The rows of A fall into 3 groups, which share some directions, and each row is roughly a mix of its group's hidden directions.
A:
[[  1.8  32.0 -22.2  -5.4  -2.6   2.0 -19.6 -22.8 -52.7 -27.7]
 [ 17.2  15.6  25.3  17.5  25.6 -34.3  28.3  42.6  -2.7   8.3]
 [ 29.5   5.6 -30.6 -26.7 -15.0  -0.4  -2.4 -15.2 -39.4 -37.9]
 [-44.0  10.5 -24.2  25.5  12.4  17.1 -44.4  14.2   8.3  -6.8]
 [ -7.7   1.2 -30.7  22.4  41.2  12.2 -24.0   1.7   4.3  45.4]
 [  4.6 -53.1  28.2   1.0  11.5 -23.7  19.4  11.9 -20.1 -27.5]
 [-43.6  10.5  22.9  12.7  -0.6  -2.2  11.1  16.6  53.6   5.7]
 [ 34.8  24.2 -18.9 -31.7 -18.9 -10.2 -28.0 -15.8 -10.3  35.4]
 [ 16.6 -29.5 -13.6  16.1  43.6   1.1 -18.4   1.6 -18.9  42.6]
 [ -4.1 -45.0  -4.0  -3.5   2.9  14.2  51.8  -3.2  31.9   3.8]
 [ 55.1  -9.4   7.0 -22.3  15.0  33.8 -25.6  -2.8  -7.5  16.0]
 [ -8.8  13.5  23.3   2.1  34.5  -6.9  14.7  53.3 -25.2  16.7]
 [ 17.2 -17.3   6.2  22.0 -19.4  18.8  34.4 -11.6 -50.3 -17.5]
 [ 35.0 -33.0  27.3   0.8  10.2 -15.7 -43.4 -18.8  -9.2  16.8]
 [-22.4 -31.5  48.1  -5.9   1.3 -17.9  -9.2  27.8  16.9  26.3]
 [ 14.6  18.6  36.8  -9.1  28.5 -13.4 -16.2 -41.5 -31.0  -8.4]
 [-15.4 -45.1  31.9   2.7  44.7 -11.0 -17.4  -7.5  14.2  -5.5]
 [ -8.7  11.0  13.4  21.0  17.2  -7.3 -67.8  14.3   4.0  -4.3]
 [ 14.8   6.6  30.1  21.5 -22.0  -4.9 -11.0  30.1  52.4  10.1]
 [ 18.9  19.4  31.4  -0.7 -40.2  -9.6 -11.0   6.4   3.9  48.9]
 [-51.7  46.2  -6.3   7.8  30.0  -5.2  -2.9  -3.3 -12.5  -0.2]
 [  0.6   5.7   5.0  -9.7  28.1  16.2  15.3  56.1 -31.7 -20.6]
 [ 18.3 -26.4 -16.7  44.5 -11.2  18.0  17.5 -43.7   6.0   3.6]
 [ 15.1  14.9  33.0  19.6 -19.7 -36.7  -9.8  30.4 -36.3   3.0]
 [-12.4 -17.1  18.9 -26.4  -1.1 -22.6 -58.6   8.5   2.2 -22.0]
 [-29.9 -31.1  16.4  11.8 -34.4   1.3  27.1  26.7  28.6 -17.1]
 [  2.4   6.0 -31.7 -43.1 -12.6  22.2 -29.0 -37.3  14.3  -4.7]
 [-20.6  -1.2  25.7 -16.9 -41.9  12.6  47.8   6.7  13.0 -15.1]
 [ 55.9  22.5   4.7  -1.6 -35.6   6.4   4.4  29.0  13.5   1.2]
 [ 13.1  41.4 -17.7  -7.8  26.7 -11.6 -24.1   6.6 -35.2  32.2]
 [-34.5 -26.3  -5.1  35.5   1.2  22.1  -0.5  30.5 -33.6  17.1]
 [ 13.5 -18.4  41.2 -18.4   9.8  -9.3  34.3  -4.9 -23.9 -38.7]
 [-14.6 -33.0 -38.0  33.3  35.9   7.4 -10.4  12.6 -18.4  14.2]
 [-19.6   6.3   8.0  10.3 -13.0  28.0  56.6   1.3  24.1  26.0]
 [ 19.3  16.9 -33.3  -1.2   3.9  18.5  38.7 -19.4 -44.6   4.2]
 [-49.3  32.8   0.9   7.0  31.1  -1.7 -11.8 -16.4  28.4 -16.5]
 [ 23.0  23.0  18.5  16.3  -6.8  13.0 -10.7  -1.0   2.9  63.3]
 [ -0.3  49.9 -16.1  22.9 -24.2   3.6  18.5  36.7  14.7  15.2]
 [ 30.6 -47.1  28.4  -8.9   1.3 -24.7  22.0  19.5 -20.0  -9.4]
 [-18.7  64.3 -20.9  18.9  10.6  12.3 -15.3 -13.0   1.8   7.6]
 [  8.7  34.5  39.2 -12.1  10.2  12.6 -17.4 -16.5  28.5 -37.6]
 [ -7.5  17.6 -24.3 -10.6  23.4 -27.4  21.2  46.3  23.4  22.4]
 [ 52.1 -14.1  25.1 -36.5  -0.9  -7.5  -8.8 -15.6 -10.0  25.6]
 [-47.8 -10.7   1.4   0.9   2.0   8.5  46.4 -25.1  19.3  19.5]
 [  0.0  -1.5 -31.6 -10.2   5.5 -33.8 -40.4   2.6 -28.7 -35.7]
 [-20.8  15.3 -13.1 -54.4  -2.4  -7.0  13.0 -18.5 -16.2  37.2]
 [ 20.0  -3.4  36.3  -8.3 -21.3  29.9  20.3 -37.3 -15.9 -28.5]
 [ 40.8   1.8 -15.7 -19.4 -27.1 -40.1  19.7   1.2 -30.6   7.6]
 [ 10.7  26.4 -23.3 -14.0  13.1  13.2  30.2   8.7 -52.4 -19.5]
 [ 49.1   1.0 -21.8  -2.4  -3.3 -12.5  17.9  43.4 -14.4  23.3]
 [ 16.6 -57.9  -2.4  13.5   1.8  -6.0  10.1  10.2 -42.5 -12.0]
 [ 44.7  11.9  -9.9 -17.5   1.2   2.2  -7.8  14.1  11.3  55.4]
 [ 26.4  16.5 -22.8   7.7  19.8   1.6 -16.7 -21.7 -57.5  -4.2]
 [ -6.7 -35.6 -19.7  34.4  44.1   0.3 -10.1   8.5 -25.0  19.5]
 [ 15.4 -19.8 -14.3 -26.3  13.5  32.0  23.2 -33.2  35.7  19.2]
 [ -7.6 -35.2  -1.0  49.2  -8.7  20.4  -4.8  -3.1 -37.2  19.5]
 [ -5.9  58.2 -25.2   4.1   3.5  19.4 -23.2 -18.1   9.6  24.1]
 [ 34.0  23.6 -39.8 -20.1 -15.0   9.5  10.4 -31.2 -23.7  18.6]
 [ 13.2 -18.6  -7.1 -18.1   7.3  14.5  25.1 -33.7  44.3  33.4]
 [  3.0  10.8 -12.0 -19.2   3.6 -20.1 -48.7 -27.0  -6.0  42.7]
 [ -9.5  -6.0  -8.1 -48.3  -7.9   9.8  36.0  19.0  14.4 -38.2]
 [-28.0   8.2 -20.5  14.9  25.2  15.2 -52.7  26.4  -2.3 -13.0]
 [ 31.0 -15.7 -17.4 -27.6  -0.6 -41.9 -12.8 -39.4  15.8   4.4]
 [  4.9  44.6 -37.1 -13.3  19.5   3.0 -20.5 -26.4 -23.1 -20.0]
 [-36.0  41.8   9.2   9.3  23.7  -8.7   9.1  14.9  12.5  41.2]
 [-15.3  37.5  38.8  18.0 -14.9 -26.4  -2.7  -9.9  38.7  -3.6]
 [  7.3  -0.4 -11.6 -19.5  26.3   6.8 -23.3 -28.5  56.6  11.9]
 [ 30.5  -2.1  -1.0  24.8  20.3 -12.9 -40.2  -2.8 -30.8  36.2]
 [ 27.0 -11.3  25.1   6.3  -7.8 -11.6 -15.9  31.9  42.4  34.9]
 [ 12.6 -13.6   3.5  -9.9  16.5  28.6  30.4  -0.6  36.9  46.6]
 [  3.6 -26.5  65.3  -9.4  13.8 -22.4   6.7 -12.9   0.5  -6.2]
 [-15.1  -6.8 -42.0 -13.5   7.6 -22.5  -2.5 -30.1  46.3  12.8]
 [ -3.8 -29.3  24.6 -30.3 -16.9 -19.7  26.1  18.8  30.5 -31.3]
 [ 22.8 -42.2  14.4  32.4   9.3  -3.3 -31.1   2.4 -29.9 -22.2]
 [-19.9   4.2 -26.1   0.3  -4.9  14.0  10.4 -31.9  54.5  24.6]
 [-20.2 -55.1 -19.5  -3.0  17.5   3.3   1.7 -36.9  15.2 -16.3]
 [  1.7  22.9   2.7 -44.3 -16.8   3.3  15.2  19.4 -43.5 -27.0]
 [-25.1  12.8   4.7  13.1  29.3  36.0 -45.4   9.0  25.6  -8.4]
 [  1.3 -24.9  35.4  46.8 -22.9  11.7  22.7  -3.8 -26.5  -7.4]
 [ 10.0 -13.7  -8.3 -49.3  15.6 -12.0  -2.1  12.1  50.6  11.3]
 [-11.6 -32.8 -19.1  15.5 -34.3  23.8  25.5 -25.0 -32.6  11.0]
 [ -5.7  12.3   6.5 -21.8  10.4 -55.7  10.6  -7.9  14.0 -41.6]
 [ 17.9  40.4 -41.6  -5.0 -18.1 -12.1 -39.3  14.0  -9.2  -0.4]
 [ -0.4   0.3 -38.9 -20.7  13.7 -15.2 -18.9  16.8 -34.5 -42.7]
 [-51.7 -13.5  -9.1  -6.8  26.8  -7.7   4.9 -29.5  22.6  29.0]
 [  2.3   6.9   9.7 -16.4 -49.4  12.0  36.7  -3.4  40.3   4.9]
 [-47.3 -27.3 -44.9  19.3 -11.5  11.1   6.9 -11.4 -14.5  -0.8]
 [-43.9  -8.6  29.1  17.6   8.4 -12.5  -6.0   0.7  39.2  32.4]
 [-47.5  -5.5  34.4   6.4 -21.9  14.1  -2.2 -19.5  37.2  -6.9]
 [-18.7 -24.5 -30.9  39.2 -22.1  31.6  -8.8  -6.9 -30.8   1.8]
 [-18.1   1.1  50.6  29.1  -8.4  13.3  34.3   9.6  13.7  23.8]
 [ 19.1 -11.1 -26.0  15.0 -23.4   5.7 -15.4 -55.0  24.8  12.5]
 [-11.4  25.6 -17.8  22.8  -2.6  33.0 -50.4   9.5  16.2  20.0]
 [  4.6  -0.5 -24.5 -11.6   8.4 -32.3 -44.2   2.6 -28.1 -37.3]
 [-21.9   9.9 -12.6 -29.3  -7.6  -8.5 -14.0 -45.2 -38.2  24.1]]

One row of each group comes first, with its name. Which group is each row after those in?
[-19.5 -15.6  -1.8   5.2   1.9  28.7  49.8  -4.5  29.2  34.2]
<107>
[ 28.8  -9.3 -13.0 -40.9 -38.5   3.7  -7.8  -4.2  27.9 -30.0]
<122>
[-10.3  37.1 -22.3   3.9  12.3  21.8 -27.3 -13.5  25.4  42.6]
<3>

[  7.6  -1.3 -22.3  -8.5 -26.5  13.0  20.0 -52.1 -36.7   6.5]
<122>
[-32.8 -55.9  13.0   6.9  32.1 -13.1  18.6  -4.7   4.6   0.7]
<107>
[  7.3 -15.1 -37.1 -18.0 -11.2 -22.3 -11.2 -52.6  22.5   2.0]
<107>
[  9.7  15.7  -8.0 -60.8  10.7 -12.4  -0.7  30.0   3.7  27.0]
<122>
[ 17.4  27.7   8.6 -20.2 -45.9  15.4  41.2  14.3  -9.0 -11.6]
<122>
[ 10.5 -20.4  30.3   9.4 -20.6  37.2 -10.3 -41.9 -23.2 -16.3]
<107>
[ 11.7  -3.7  59.5 -18.4  26.1 -28.0   2.2 -19.4  -4.3 -10.4]
<3>
[-40.3  -3.4 -38.3  -4.7  20.9  15.1 -10.9 -20.5  38.6 -13.7]
<107>
[-45.9 -10.9  -7.1  18.2  46.7   4.7  16.1   4.4   1.9 -30.2]
<122>
